In the rows, 128 means zero.
One turn moves every row onto another: examples first, then more rows asked:
J_809: [166 148 144 109 123 117 153 112 123 115 100 107 155 141 147 117 146 156
 148 146 158]
J_865: [149 135 149 118 108 103 162 114 139 148 119  99 138 120 130 135 117 158
 146 128 150]
J_226: [105 147 143 140 102 121 134  87 170  96 120 156 124 118 130 109 127 131
 130 123 140]
J_755: [ 84 147 157 135 115 119 151  97 134 125 119 176 133 122 132 156 146 129
 146 137 137]
J_898: [123 122 137 138 123 137 142 102 123 161 117 108 114 115 151 114 132 146
 139 106 143]
J_678: [120 162 152 131 104 112 170 103 129 108 116 146 153 103 117 124 166 132
 163 147 134]
J_150: [136 107 139 130 113 128 142 101 120 107 102 133 141 135 119 134 118 146
 116 100 156]
J_935: [108 131 139 135 143 129 131 108 156 103 114 170 139 143 140 145 136 137
 151 178 128]
J_700: [129 178 130 141 121 108 133 139 147 118 108 170 143 132 158 101 118 156
 159 153 120]
J_673: [133 171 144 139 108 112 170 130 126 135 110 171 154 130 141 105 110 138
 148 140 105]
J_351: [152 137 129 136 157 139 152 105 125 147 129 157 157 116 160 149 128 161
 119 135 125]
J_925: [110 124 133 137 166 123 162 114 151 126 150 171 157 123 150 116 142 159
 145 125 133]
J_292: [114 124 148 125 143 124 156 116 120 127 125 157 143 134 194 123 118 163
 124 138 150]
J_597: [110 155 157 149 129 127 148 110 146 117 130 142 136 119 141 129 152 115
 122 163 104]
J_37: [120 130 124 131 148 142 129 111 133 151 136 160 165  96 151 127 142 125
 162 136 111]
J_163: [142 135 133 120 131 116 145 159  99 132  89 153 162 136 136 110 120 142
 159 123 137]
J_730: [150 121 140 119 151 132 131 114 142 146 123 103 146 159 146 117 133 145
 138 124 136]
J_419: [149 121 122 133 126 129  99 109 140 104 103 120 141 127 126 137 128 150
 124 116 148]
J_557: [101 128 171 119 144 140 138 120 134 132 128 170 153 111 170 101 141 125
 154 131 149]
J_440: [135 170 151 139 116 121 144 130 148 139 101 189 140 119 130 122 104 154
 162 137 134]
J_69: [127 148 154 117 132 132 110 116 124 156 122 148 150 107 185 145 128 141
 136 133 142]
J_849: [116 136 157 115 113 104 150 113 158 112 116 153 155 126 113 142 133 140
 183 160 148]
J_822: [148 136 151 137 143 114 141 168 135 139 107 143 141 119 125 107 110 156
 142 120 142]
J_986: [147 133 124 126 109 124 143 104 122 127  91 118 122 105 147 126 130 171
 165 144 168]
J_995: [124 138 142 144 118 114 153 118 159  99 120 130 134 102 128 111 140 142
 164 180 128]
J_442: [129 123 135 128 104 119 118 113 115 102 107 106 142 131 147 115 131 129
 114 110 139]
J_923: [130 151 115 144 130 106 135 158 110 133 102 144 137 108 140 108 131 162
 153 111 137]
J_194: [135 124 128 119 140 145 136  95 112 134  95 139 135 149 151 120 149 159
 154 112 167]
J_680: [117 145 111 131 107 124 138  77 151  90 111 163 152 138 126 122 135 127
 142 132 123]
J_679: [129 139 149 124 106 134 129  90 167 107 114 150 151 131 120 118 117 104
 134 140 121]

J_557 -> J_292
J_849 -> J_809
Now find these:
J_923 -> J_440
J_898 -> J_755
J_226 -> J_150

